128 stands for zero in the data rows.
Here are some numbered points:
112 175 112 99 147 91 134 101 122 149 174 118 95 117 107 143 135 146 117 153 128 140 165 132 124 105 112 133 190 78 147 111 70 114 121 103 119 152 107 117 87 130 119 142 142 122 119 158 105 166 102 140 113 136 175 149 159 162 91 116 83 160 149 129 0
96 77 126 117 159 116 132 159 151 117 120 163 123 103 154 105 94 167 139 105 130 141 105 130 149 173 102 142 114 119 137 185 83 146 102 170 121 86 118 144 136 142 135 128 102 120 192 116 110 151 114 127 152 133 133 131 119 136 162 124 105 156 142 134 1
155 105 118 149 138 116 91 129 117 85 132 140 112 136 150 120 133 140 109 133 148 121 110 121 104 120 152 103 150 139 151 142 148 144 103 144 147 96 124 152 146 127 108 128 119 145 113 160 139 166 127 141 108 127 149 122 140 111 165 123 129 95 120 160 2
139 145 153 139 137 137 152 109 147 155 168 116 138 135 128 128 137 113 143 156 133 153 128 152 132 126 127 145 133 121 118 124 132 151 142 153 122 106 86 93 119 99 103 134 160 126 100 132 121 127 95 154 113 134 137 136 119 104 141 120 110 141 115 156 3
124 125 132 81 176 117 178 115 135 136 140 98 125 113 146 152 147 127 120 129 104 139 172 159 131 113 111 143 116 125 169 109 140 151 115 179 95 145 131 128 176 145 87 104 116 166 141 129 177 125 130 133 112 113 121 107 96 118 176 127 86 122 145 137 4
69 103 111 145 123 89 115 176 146 103 174 136 188 115 123 125 130 170 132 83 96 115 111 190 76 124 106 114 137 129 148 133 114 123 141 124 141 123 105 145 131 99 170 149 115 133 119 143 107 143 149 89 100 123 125 121 145 85 111 128 123 140 81 129 5
112 185 175 161 113 122 135 137 112 88 95 142 150 127 76 115 128 109 130 74 133 152 127 136 147 147 161 157 188 89 195 82 167 134 120 141 120 133 126 142 100 122 133 137 117 91 74 94 143 113 99 111 166 136 132 78 146 135 124 127 78 136 89 103 6
98 150 168 130 122 98 127 160 102 115 102 158 155 94 101 122 161 113 146 125 111 141 103 149 142 115 142 148 113 114 162 90 124 99 139 102 96 133 159 121 138 133 168 159 175 134 117 133 92 126 119 109 125 119 94 119 153 119 117 128 138 111 109 119 7
131 175 98 134 120 149 99 88 131 126 90 70 71 169 130 116 101 114 88 75 156 81 136 121 151 128 157 81 147 171 191 105 133 179 136 199 157 66 121 122 130 158 129 121 71 175 152 92 138 120 168 95 123 129 97 95 121 131 85 157 153 117 160 81 8
123 131 159 118 144 118 118 137 146 113 151 140 81 99 118 120 159 132 158 127 156 153 136 133 131 101 152 145 128 93 131 100 114 104 134 91 103 125 129 138 159 132 122 110 137 127 107 130 123 156 146 161 125 147 105 148 130 109 136 124 158 135 110 177 9
170 118 139 106 124 120 91 126 114 145 132 132 125 152 115 131 140 128 171 104 121 134 158 133 126 115 120 122 103 109 140 115 122 156 156 95 77 149 140 87 113 112 148 138 156 162 123 125 119 116 107 136 115 117 114 114 136 120 95 147 138 128 122 111 10
82 137 118 145 140 136 134 135 142 105 144 187 127 119 104 132 125 110 144 108 103 129 132 91 116 143 126 147 165 75 142 99 169 104 118 131 135 157 140 148 118 131 171 176 124 148 138 134 88 100 120 121 172 131 163 152 156 171 163 93 107 122 138 128 11
126 113 128 136 128 115 128 128 113 103 144 141 107 147 104 146 156 110 139 124 157 129 139 125 122 129 135 108 139 127 126 132 164 134 135 95 137 142 108 108 94 136 118 132 122 128 120 127 146 171 124 83 118 140 153 131 119 147 111 122 133 144 104 145 12
138 87 88 166 119 148 108 100 114 126 141 161 127 139 124 147 95 135 124 144 124 134 116 89 128 143 129 126 144 116 89 93 132 125 144 121 149 120 137 138 146 125 122 165 86 129 95 153 94 159 147 171 129 139 142 158 108 157 111 115 98 117 104 158 13
106 165 118 121 136 123 144 98 119 151 162 134 98 126 97 110 142 149 141 164 136 145 144 121 133 106 113 130 151 75 128 116 67 102 126 94 91 158 115 88 116 133 112 157 146 143 125 156 121 140 105 150 140 153 145 164 151 151 132 116 103 155 122 127 14
139 119 98 137 110 128 133 106 109 116 146 112 132 122 133 151 122 120 103 121 153 128 136 91 136 114 128 114 152 143 141 140 153 136 140 134 138 125 127 146 142 129 137 139 115 138 145 130 120 145 154 138 125 118 121 108 96 103 132 103 148 129 143 140 15
120 165 158 125 134 130 130 161 151 154 109 157 132 115 139 157 123 131 114 157 134 125 134 118 141 150 108 148 117 157 189 138 90 108 123 153 124 106 123 117 110 161 160 126 126 118 142 165 94 123 151 120 164 149 97 96 155 120 143 131 138 159 65 142 16
121 127 129 131 118 135 78 146 117 127 125 130 156 111 133 145 89 129 125 126 99 88 123 121 99 101 125 97 141 149 139 129 154 189 132 183 177 136 155 125 125 126 122 107 117 132 113 113 127 113 149 112 149 137 119 130 118 83 98 160 141 142 151 120 17
119 167 172 161 101 123 116 141 130 110 89 151 158 130 87 90 145 88 139 105 120 121 114 147 93 100 160 138 178 134 168 112 146 119 124 149 139 128 120 126 74 128 124 136 155 98 96 127 156 107 97 112 139 107 129 103 160 129 138 142 105 138 113 113 18
55 133 143 126 150 121 137 122 174 128 78 135 124 101 144 112 99 125 108 83 133 132 119 134 116 135 142 134 141 169 170 142 104 143 129 151 130 139 131 133 108 133 151 148 144 88 159 130 140 103 132 146 140 113 111 130 89 127 137 101 155 155 121 86 19
104 123 125 145 157 152 148 110 114 112 149 148 134 154 134 141 150 171 123 101 90 113 129 129 107 158 101 77 112 118 57 146 129 82 112 114 156 123 149 149 143 139 170 142 128 94 118 92 114 136 131 144 112 107 187 141 90 182 131 125 106 115 114 126 20
156 178 146 158 87 151 105 137 81 113 107 121 123 115 106 155 181 100 111 166 130 140 123 159 144 103 141 116 105 129 93 72 127 110 142 103 182 120 121 111 80 148 97 137 159 111 96 100 155 138 102 136 118 141 122 103 141 84 126 186 118 107 155 99 21
103 181 161 156 125 141 143 186 134 155 112 165 121 129 121 158 101 122 129 135 155 102 134 75 143 131 79 156 135 137 200 105 91 115 153 146 111 124 102 146 96 179 158 127 116 108 134 174 68 106 169 113 186 121 110 87 152 113 140 129 128 159 64 163 22
113 163 138 123 109 132 89 125 133 123 119 110 88 111 141 60 147 125 145 158 153 108 128 121 109 120 167 118 135 117 112 120 128 91 131 99 105 87 166 131 166 140 134 128 111 98 118 121 132 109 122 142 88 131 91 133 141 136 100 142 130 106 148 130 23
85 127 152 120 137 117 144 136 162 136 94 133 134 101 145 108 101 130 119 85 134 133 105 123 84 120 136 138 150 178 143 125 138 143 134 132 121 155 143 127 108 134 144 147 131 74 140 97 122 114 135 140 147 128 117 145 73 149 133 98 157 124 129 122 24
121 122 148 123 118 127 131 138 149 143 123 89 149 95 98 94 156 129 125 116 142 108 98 150 116 117 131 110 114 165 112 116 131 111 125 134 162 94 143 148 118 122 125 107 142 156 107 140 183 125 125 130 116 101 113 136 163 91 164 165 151 89 165 121 25
130 116 108 137 138 125 155 104 131 106 134 148 146 129 148 159 125 84 78 113 132 110 134 104 145 140 185 108 132 137 89 142 186 123 134 136 162 139 118 142 122 120 113 144 132 131 138 91 148 120 126 133 87 122 115 143 91 132 139 103 144 120 169 98 26
152 90 83 84 151 113 103 115 144 166 138 103 97 130 139 157 141 128 146 142 118 186 159 93 151 118 110 129 99 120 105 164 127 142 101 121 74 131 94 80 149 124 137 116 104 90 127 123 123 147 166 170 122 146 104 173 135 130 74 138 129 143 141 155 27
167 123 156 92 130 93 107 130 109 168 123 107 126 164 103 149 132 148 179 118 124 132 158 185 151 117 108 123 101 121 145 113 91 173 120 60 87 158 134 86 111 95 125 126 132 190 149 114 117 120 90 133 157 141 114 137 166 135 72 172 138 114 123 100 28
107 84 78 78 155 114 148 154 119 150 127 155 120 112 159 95 124 128 152 134 111 142 143 137 139 129 96 128 79 125 104 165 128 117 146 130 93 128 108 105 189 134 130 104 128 138 132 123 107 146 157 93 71 92 165 172 88 129 125 100 129 156 124 142 29
126 81 98 97 171 129 117 129 142 134 120 94 123 130 119 89 99 112 123 99 140 117 152 125 128 143 124 156 160 124 177 162 111 151 104 141 117 105 89 127 128 127 130 94 101 159 178 133 127 128 94 82 146 99 144 129 145 91 168 160 100 135 145 121 30
133 138 108 116 113 104 86 131 125 110 99 119 110 116 127 104 130 143 123 174 106 127 120 144 100 97 132 88 104 108 132 128 83 122 132 99 117 134 149 102 151 154 106 119 166 112 105 146 144 123 145 141 105 113 159 138 142 152 94 127 120 131 156 100 31
165 143 89 106 152 156 113 104 132 149 155 115 112 163 106 171 135 181 113 92 91 141 135 116 140 185 127 71 120 124 84 163 154 127 126 142 121 135 169 140 134 82 102 110 121 128 153 77 163 120 102 135 163 82 152 141 88 117 137 136 67 124 177 122 32
141 117 109 94 124 134 179 119 133 146 75 104 143 171 99 93 82 79 163 121 152 126 140 122 123 162 122 116 110 133 106 135 132 145 116 134 94 93 113 122 160 75 145 101 88 127 144 148 129 102 144 104 74 114 166 159 116 184 74 97 135 105 103 121 33
168 155 134 128 142 138 140 124 133 146 160 102 139 125 129 144 128 112 133 154 108 138 123 159 128 122 116 130 130 132 86 132 133 136 147 153 129 137 107 93 102 95 112 133 121 141 98 126 131 115 95 145 111 131 132 131 144 83 126 121 115 133 104 132 34
133 117 101 147 102 132 86 137 148 104 107 131 124 142 124 105 113 140 128 127 168 115 107 90 92 129 138 129 172 146 157 135 153 101 99 138 151 128 138 162 125 102 104 129 123 110 135 148 122 157 105 127 180 128 104 130 145 108 122 111 151 124 131 139 35
133 116 134 153 113 151 153 116 152 111 122 105 152 110 108 134 121 171 152 81 92 153 111 171 122 123 119 98 88 131 92 107 113 127 89 124 97 138 113 147 120 94 149 137 126 157 148 115 103 129 144 120 100 135 155 71 149 132 142 99 151 93 92 142 36
122 184 136 159 106 165 104 133 98 114 141 127 114 141 125 181 153 111 96 154 137 119 139 111 138 127 123 121 125 117 105 89 130 86 132 123 167 111 128 121 77 144 117 123 135 102 99 104 141 116 98 123 144 126 97 115 107 111 98 153 144 95 154 102 37
171 73 125 63 166 113 149 129 123 156 149 121 149 135 150 165 128 142 139 99 115 142 149 107 130 144 107 132 77 167 125 186 122 163 137 110 92 162 157 106 145 116 118 99 84 114 160 118 126 130 121 106 106 125 170 157 94 130 140 85 121 155 122 121 38
160 130 78 98 120 130 121 120 135 108 145 122 168 175 114 119 117 121 142 124 146 144 128 98 72 141 152 147 171 152 122 151 201 146 93 116 96 134 150 157 156 84 102 134 101 97 113 142 157 166 99 154 147 102 129 158 120 109 128 92 138 110 116 145 39
118 140 136 126 137 95 109 130 164 145 126 119 92 111 137 110 156 168 138 159 124 170 112 130 116 116 118 143 122 93 111 137 77 98 165 117 110 134 104 128 125 144 126 122 144 110 125 152 127 139 117 161 141 97 100 140 154 149 146 139 92 160 132 159 40
122 117 134 84 107 104 88 152 133 114 116 136 109 108 129 118 122 129 125 129 139 61 122 129 123 126 157 113 90 118 154 140 124 137 100 180 127 73 146 144 154 144 136 109 116 125 131 110 145 121 170 117 94 113 104 102 170 118 132 195 114 129 161 139 41
131 176 111 125 150 112 148 194 125 93 120 110 136 160 153 116 144 116 117 129 141 122 147 177 100 108 142 157 153 145 121 132 171 74 147 114 169 124 115 96 140 95 165 151 169 107 91 106 140 127 117 113 89 127 114 142 118 97 126 151 140 140 113 115 42
161 129 169 144 105 138 128 125 108 82 59 126 96 144 109 143 149 92 144 120 152 99 128 139 128 121 165 86 98 177 153 91 128 130 111 60 133 119 156 143 141 149 129 133 161 110 66 125 151 135 106 135 144 142 130 103 156 122 77 166 150 69 127 139 43
155 169 98 140 117 92 85 153 113 137 142 111 121 138 143 123 114 132 99 124 137 104 137 99 116 99 106 128 173 136 148 129 183 114 126 72 133 196 149 146 127 119 150 143 178 99 106 124 130 102 123 131 131 165 73 92 163 107 90 145 135 150 111 98 44
139 126 148 93 180 137 171 123 143 148 139 122 123 106 122 119 151 133 135 128 105 150 174 170 131 134 99 134 127 123 177 119 125 146 128 183 83 151 123 132 210 143 84 84 116 162 136 114 185 100 127 157 120 106 100 139 72 112 167 117 73 139 167 149 45
196 160 114 116 123 141 154 109 127 174 87 97 151 207 105 93 146 101 145 242 146 159 150 136 160 156 144 145 128 109 29 121 180 86 128 123 115 111 110 117 137 96 159 160 137 128 132 125 110 147 66 122 107 155 99 137 125 176 105 167 138 100 131 88 46
104 140 136 132 145 103 109 131 124 117 147 132 111 104 155 112 130 101 96 108 135 100 134 118 135 120 149 107 125 119 123 133 150 132 158 163 154 105 142 134 105 135 145 135 149 127 141 74 134 106 133 107 105 150 123 134 135 115 149 122 120 134 176 103 47
130 157 141 133 152 131 150 105 160 130 125 146 171 98 119 153 159 141 144 93 146 157 148 127 147 124 143 105 105 136 131 134 166 113 140 136 120 181 120 140 142 111 122 135 161 180 136 122 125 105 121 124 89 127 127 139 93 69 157 109 149 114 114 126 48
149 71 139 130 134 102 125 176 110 93 108 121 139 122 107 125 119 139 130 150 124 129 121 196 83 95 127 136 132 114 121 158 130 103 79 100 160 151 122 111 122 115 109 162 158 141 113 154 164 112 99 134 112 143 122 104 180 90 143 166 117 104 143 102 49
93 116 114 128 155 122 95 164 175 143 169 130 176 119 150 212 84 168 67 90 74 147 119 170 138 107 62 75 124 113 122 170 124 160 90 152 205 154 58 150 125 118 152 141 111 174 140 106 142 134 111 116 133 66 135 64 170 59 144 155 143 142 148 84 50
134 115 101 80 132 110 120 99 130 137 128 169 122 149 123 132 121 115 111 190 149 152 122 88 102 124 146 156 180 110 139 120 127 110 128 127 99 140 107 129 141 139 94 154 124 121 106 169 118 111 93 158 149 139 112 169 138 118 161 121 84 108 135 128 51
91 140 146 95 142 88 146 106 144 108 93 87 157 121 106 111 150 118 105 132 165 138 134 180 111 132 143 147 150 144 184 93 86 92 122 154 152 130 129 148 140 152 117 121 148 134 134 166 185 123 136 117 99 147 208 137 146 116 164 156 106 130 143 137 52
Which five points above are nearest to each new point by angle? Their numbers follow each, nearest first.
162 127 131 98 131 111 102 120 114 149 125 119 112 154 100 122 139 145 152 126 129 128 141 159 138 140 106 117 112 128 130 104 95 135 131 94 93 135 117 122 114 94 129 135 126 142 118 121 141 115 103 127 132 121 138 147 154 141 114 152 125 112 130 124 -> 28 10 14 0 46
151 105 101 177 149 144 154 99 144 86 169 108 134 112 143 133 145 159 106 102 143 120 92 158 113 158 102 128 129 123 65 161 150 127 100 160 162 155 91 131 106 86 117 134 122 136 162 151 135 112 108 122 74 100 187 100 122 127 198 101 110 138 109 97 -> 36 20 50 34 26
65 143 179 145 93 81 121 199 92 81 80 134 188 72 78 110 172 142 159 112 109 147 128 178 130 72 172 156 113 135 172 54 105 108 129 80 102 164 155 145 147 142 193 162 211 143 85 120 109 97 114 92 152 119 45 93 178 137 109 160 135 96 84 103 -> 7 18 6 43 5
126 169 126 136 103 163 139 132 115 148 69 129 133 134 157 145 80 89 132 167 117 120 120 75 155 157 146 127 129 163 129 130 157 102 142 133 137 172 149 126 153 159 154 156 136 128 112 141 109 112 140 141 154 130 101 155 105 172 91 126 122 125 144 101 -> 46 13 26 24 44
111 68 114 131 118 118 49 139 95 83 120 163 129 123 142 119 127 144 138 110 103 107 128 117 102 109 124 98 92 97 100 146 161 147 133 90 175 130 165 150 133 124 133 109 127 163 142 64 134 156 131 132 80 119 141 187 116 157 103 144 104 135 154 126 -> 20 47 17 31 29
164 133 163 145 93 141 142 109 82 89 67 130 83 167 103 131 159 99 133 147 139 100 126 145 120 132 172 118 138 159 139 127 120 141 111 103 124 120 194 150 145 181 113 115 164 130 79 133 148 140 141 138 168 149 129 136 153 112 103 167 141 58 158 139 -> 43 21 23 37 31
98 118 107 140 118 113 141 82 121 116 145 111 115 94 111 130 129 153 134 116 140 103 94 100 113 105 138 125 134 98 143 152 131 114 136 89 120 128 136 170 144 165 101 127 105 125 153 124 114 123 144 128 144 94 106 147 140 122 146 111 160 129 180 165 -> 15 35 9 23 40
94 122 160 106 139 126 141 116 146 102 138 78 163 119 90 60 148 144 114 130 123 130 132 203 74 128 122 151 153 114 189 110 96 122 129 104 144 140 119 133 123 113 107 142 124 151 100 142 200 128 150 119 94 166 150 136 144 101 158 162 121 139 128 129 -> 52 49 25 5 18
122 122 144 155 95 111 135 184 87 89 136 121 170 110 125 112 131 74 122 158 95 157 97 135 121 101 135 186 141 74 83 122 145 97 143 127 158 151 147 134 111 109 173 152 181 163 97 113 134 88 88 147 141 134 95 110 187 102 153 131 62 114 126 105 -> 49 7 18 21 42
151 70 132 85 139 128 112 126 124 112 109 128 69 148 125 131 116 114 121 99 158 125 144 98 133 170 143 162 109 165 126 138 140 141 108 111 125 110 147 166 133 145 120 97 70 114 165 122 139 154 157 100 151 131 157 145 85 161 118 142 134 124 169 149 -> 38 1 30 33 8
167 135 142 109 131 95 87 119 110 123 119 118 115 143 113 130 137 152 167 120 110 132 154 144 138 131 97 102 113 130 121 120 125 151 129 101 87 148 146 117 116 100 125 133 124 181 124 118 133 122 103 146 133 120 114 147 163 137 113 149 133 118 124 99 -> 28 10 32 31 14
152 147 113 107 101 152 147 157 134 162 104 117 144 167 149 156 120 100 157 112 128 123 108 122 143 162 154 106 89 133 92 142 151 117 100 145 94 145 164 123 166 105 165 118 123 124 110 126 122 102 145 156 99 94 121 105 131 107 102 118 129 110 149 143 -> 33 32 46 39 27
128 168 91 79 125 113 115 160 128 141 141 112 148 142 136 122 114 149 153 153 85 112 139 152 107 135 93 73 61 94 135 166 95 134 172 135 121 106 119 100 181 112 158 136 109 151 117 118 136 118 179 128 100 103 132 140 141 140 99 138 104 146 98 120 -> 29 31 5 33 41
116 134 131 94 115 113 166 103 121 138 139 130 149 108 119 142 132 149 128 156 107 123 128 98 120 83 125 102 137 115 174 133 124 114 139 112 123 149 108 129 134 154 164 112 156 127 151 151 95 82 141 112 149 90 115 132 130 109 137 118 181 134 133 121 -> 22 7 16 15 48
127 121 150 130 146 130 107 143 146 150 152 140 109 110 191 157 113 163 129 140 100 145 114 107 143 150 108 148 106 114 70 114 79 116 158 150 111 132 117 94 109 154 148 82 134 155 168 114 98 95 125 96 178 149 96 140 104 108 135 155 120 88 163 114 -> 1 40 37 16 47
131 111 100 120 110 119 114 148 110 131 126 145 138 128 130 116 124 108 125 138 157 90 131 89 128 132 143 150 157 95 146 161 126 127 106 134 146 104 156 161 137 114 139 122 87 123 111 142 154 138 154 127 140 151 131 121 162 134 125 152 78 147 166 135 -> 41 35 2 30 51
153 153 141 134 118 126 148 115 145 160 171 108 157 140 138 119 159 123 134 144 106 145 138 137 132 138 125 147 110 136 88 130 139 133 159 127 100 138 118 107 124 93 118 136 131 136 77 139 132 118 103 136 88 128 134 138 127 103 141 135 128 137 88 135 -> 34 3 46 48 10
169 92 132 92 119 150 135 107 124 159 108 129 97 138 116 137 115 122 101 120 157 133 122 96 157 152 129 139 111 179 116 144 133 159 118 90 110 131 141 141 112 142 99 105 91 117 159 125 125 136 132 101 145 141 139 126 113 132 121 110 147 134 150 143 -> 38 27 33 15 32
133 141 161 146 132 167 157 85 151 152 108 137 118 144 109 119 158 143 151 93 137 131 126 153 149 187 111 124 136 129 125 110 134 125 92 191 93 77 120 137 95 110 138 165 118 123 145 156 112 139 95 151 98 162 155 100 95 170 152 93 146 130 95 127 -> 36 3 33 20 1
109 112 155 117 140 151 108 152 148 109 187 175 118 126 148 122 131 147 138 139 102 116 85 106 127 132 107 138 104 113 82 129 123 131 181 175 103 93 131 154 95 128 118 103 132 115 131 112 102 121 152 107 127 104 117 124 120 145 143 131 103 133 129 173 -> 1 40 20 47 29
131 134 156 85 157 104 151 138 129 129 117 132 99 146 138 86 105 120 135 202 150 121 126 98 121 95 119 148 161 103 159 142 99 90 134 90 107 90 129 123 153 130 120 131 101 71 135 128 142 119 142 120 126 141 99 115 149 156 135 129 103 167 130 136 -> 23 40 51 14 0
132 100 121 124 147 116 155 167 116 135 104 132 143 150 97 196 86 113 139 140 134 134 154 80 148 139 71 118 139 166 168 181 151 128 98 131 168 139 134 148 81 150 132 99 87 131 143 156 131 104 119 85 178 115 134 126 70 120 108 137 140 178 130 126 -> 22 38 16 17 30
135 138 121 93 114 136 130 103 137 134 153 148 106 101 151 99 143 137 131 94 97 131 121 113 108 101 130 103 124 134 92 178 113 101 127 104 100 132 150 152 155 119 145 146 121 97 138 112 163 149 121 156 81 91 122 121 123 144 148 86 139 138 106 164 -> 20 29 23 38 40
97 130 75 135 99 128 89 94 114 114 124 132 155 114 147 123 86 107 108 128 86 114 116 144 103 101 130 121 142 111 134 114 174 136 135 114 166 147 138 157 163 118 160 150 107 146 105 143 144 118 167 123 137 121 141 157 141 133 72 142 128 129 139 95 -> 17 13 44 5 31
145 98 90 117 137 150 117 129 147 134 143 87 129 116 133 121 131 142 130 127 129 138 135 143 132 95 121 122 127 128 102 115 140 109 134 123 154 140 125 111 151 118 88 108 108 140 155 127 147 162 178 143 89 145 149 135 114 103 125 109 137 132 129 129 -> 29 27 15 38 4
127 136 119 116 122 146 130 106 129 102 159 133 136 98 168 121 118 113 100 103 133 124 141 98 157 148 161 118 133 117 113 175 166 129 161 147 141 106 129 146 125 127 138 134 141 120 142 87 117 125 146 122 71 111 116 116 99 126 159 97 133 150 171 111 -> 26 47 15 48 32
127 113 119 123 103 141 144 95 137 176 145 103 108 103 147 133 93 158 166 140 127 146 147 114 126 75 69 106 128 141 116 148 92 114 162 91 151 155 132 46 145 128 62 80 102 117 136 129 161 169 166 139 151 110 167 164 102 174 99 112 112 162 136 160 -> 27 38 14 29 31
133 98 84 81 136 161 139 91 168 132 151 104 133 135 132 146 105 164 142 102 131 175 140 83 133 170 129 120 95 166 101 177 207 142 128 182 151 161 148 128 214 115 83 116 97 174 155 87 204 129 143 137 150 83 156 160 51 142 151 110 88 100 175 141 -> 32 45 4 38 39
103 139 184 137 91 95 137 159 106 112 87 165 164 77 118 126 136 106 153 127 121 145 118 146 144 68 155 147 89 128 139 102 123 86 145 84 89 170 167 124 153 139 170 140 185 141 86 109 114 129 109 114 150 101 62 115 134 120 100 125 139 109 78 109 -> 7 43 10 18 9
136 94 84 125 119 162 120 132 162 115 90 134 94 181 138 195 74 149 105 83 137 124 105 132 156 150 116 100 137 130 117 174 172 137 78 197 125 118 100 125 155 136 149 120 67 170 172 118 122 97 156 104 145 102 124 91 130 173 129 124 122 134 110 108 -> 8 50 1 32 33
151 149 150 134 151 145 101 136 124 155 137 128 118 159 88 175 159 201 130 85 113 124 131 173 123 132 128 130 143 111 136 81 106 155 110 153 120 143 130 146 64 108 110 146 139 130 163 130 100 114 82 126 179 143 109 124 154 137 131 166 147 122 128 135 -> 28 10 32 36 6
139 105 107 150 137 164 139 117 150 144 119 102 110 112 130 115 128 124 145 105 147 141 125 134 120 114 145 141 141 139 137 123 97 137 114 138 136 136 127 132 136 121 98 125 115 143 160 126 145 126 171 136 140 139 146 147 130 141 145 128 147 116 127 134 -> 30 8 52 36 45
125 163 140 128 155 114 112 138 135 93 158 125 153 111 125 120 156 139 103 101 120 112 126 155 133 118 120 93 122 127 171 112 136 105 166 119 154 131 144 142 98 123 138 132 133 124 129 109 94 119 138 92 146 120 97 82 120 77 132 175 149 123 123 95 -> 5 7 47 50 44
143 120 94 109 140 125 76 139 156 115 165 125 136 110 143 128 124 131 137 107 143 161 110 98 91 118 143 123 129 113 141 152 162 133 161 147 141 110 108 125 151 117 108 110 112 100 128 151 168 143 154 150 122 131 115 149 134 106 107 107 110 143 126 158 -> 39 27 2 35 15
140 124 152 141 118 150 99 109 122 68 154 128 139 128 116 108 155 137 143 110 154 114 93 145 89 171 164 107 101 154 133 132 103 117 117 145 121 81 156 162 116 123 123 127 83 75 155 138 141 125 156 84 128 137 163 82 158 148 137 151 138 101 143 149 -> 41 2 36 23 43
170 52 131 89 156 132 119 94 119 155 138 123 106 156 103 116 128 108 120 111 144 153 137 108 130 150 133 154 93 134 107 140 119 142 120 76 113 135 114 140 120 122 105 97 69 116 148 109 138 130 100 103 130 153 155 150 101 146 142 121 128 131 150 157 -> 38 27 30 33 12
124 140 87 131 132 104 119 104 164 92 149 92 140 109 162 155 114 143 96 149 124 125 126 131 152 109 114 102 122 116 118 149 160 127 129 169 184 190 86 102 101 114 129 131 136 167 119 122 167 127 123 120 83 126 156 121 110 97 115 143 101 183 145 120 -> 50 34 26 48 17
88 162 158 140 80 93 105 166 102 104 65 162 161 97 121 96 162 111 153 114 127 123 114 154 118 82 159 162 112 111 137 93 160 92 125 85 111 167 131 117 126 138 169 165 180 138 79 103 109 99 89 119 133 108 90 113 159 131 100 138 139 99 100 110 -> 7 18 6 43 42
147 180 116 181 126 151 101 119 124 135 85 102 82 157 128 115 98 98 94 93 184 101 152 108 151 128 188 83 160 164 188 113 134 186 99 194 130 40 135 109 135 175 166 137 71 167 121 125 142 122 171 106 138 121 86 112 94 148 52 171 135 88 158 82 -> 8 41 17 43 15
147 80 136 112 124 158 136 113 130 119 143 145 89 148 103 117 115 114 129 124 137 143 142 121 136 146 141 148 118 144 111 145 117 162 123 99 128 117 127 162 125 137 101 102 89 100 179 109 127 150 129 95 128 141 148 138 107 149 124 102 145 118 154 135 -> 38 33 1 12 30
114 105 69 157 89 98 98 153 99 75 167 136 150 121 117 168 111 147 137 99 103 180 122 102 124 94 108 116 153 125 132 114 202 144 129 103 154 205 140 135 163 112 134 140 119 142 105 92 123 145 91 125 172 77 70 96 113 100 91 115 88 161 121 92 -> 44 50 15 39 17
88 156 143 149 124 123 90 151 114 114 100 124 161 101 138 84 92 123 110 146 138 90 105 156 108 83 151 84 141 137 195 106 138 145 129 162 149 108 139 111 74 151 126 85 67 79 109 113 151 99 174 75 132 140 130 105 162 117 62 198 153 135 162 116 -> 17 41 8 18 47
140 134 135 124 132 146 68 118 133 138 92 142 95 150 159 144 135 137 117 89 148 116 127 115 130 128 157 109 151 180 149 123 155 173 105 149 151 129 162 114 113 140 108 107 155 112 135 105 138 168 117 140 162 148 104 107 113 118 77 132 157 121 148 110 -> 8 17 35 43 24
103 119 128 129 110 142 114 127 143 97 141 106 158 120 102 143 135 205 148 71 69 127 100 203 104 128 120 112 78 110 112 125 87 136 122 130 101 116 119 138 126 93 147 146 146 148 143 102 95 130 161 114 89 92 185 103 148 129 151 97 144 74 116 113 -> 36 5 20 50 7
115 118 139 148 120 138 129 139 146 135 152 111 183 119 115 138 138 174 155 92 82 114 120 188 117 142 127 104 95 112 91 130 93 124 122 159 104 119 128 127 112 94 156 152 141 155 144 126 105 120 137 117 102 99 167 90 165 133 165 113 143 95 101 116 -> 36 5 50 20 48
110 168 179 168 115 132 189 114 135 109 126 105 131 114 124 87 161 111 143 108 121 126 109 168 105 91 154 118 101 140 93 97 109 73 194 127 101 140 130 112 134 132 150 127 190 109 123 126 122 142 191 136 70 132 118 161 124 159 120 114 200 60 132 115 -> 7 23 9 36 42
133 116 87 134 141 152 125 107 138 114 99 124 96 143 127 145 101 133 102 91 147 130 117 118 148 131 107 127 136 129 154 149 134 144 104 170 131 103 104 142 138 138 150 133 83 164 151 143 124 141 156 109 137 128 159 95 129 147 145 136 144 146 99 124 -> 8 30 1 15 2
129 120 111 135 133 171 143 161 136 112 72 160 91 113 147 150 112 71 115 102 170 75 155 85 172 131 158 110 133 142 208 124 141 181 100 139 144 102 147 158 179 175 131 135 127 164 178 158 97 148 164 133 169 117 72 132 129 89 118 143 170 104 172 172 -> 8 15 41 22 35
121 82 123 124 110 113 135 162 103 138 114 143 106 95 154 129 118 156 113 160 99 136 97 139 147 130 107 138 107 109 66 167 84 133 125 113 148 129 98 101 96 131 141 123 160 109 162 105 78 111 119 117 116 112 118 146 152 151 126 149 105 128 146 112 -> 1 40 29 49 31
106 125 112 117 166 124 148 152 133 117 148 154 152 125 105 134 134 140 139 151 114 124 134 116 150 152 95 108 90 112 119 172 151 111 121 110 126 102 133 132 131 145 134 105 96 120 124 128 103 133 124 106 142 102 127 142 108 121 123 111 134 142 121 142 -> 29 20 1 38 32
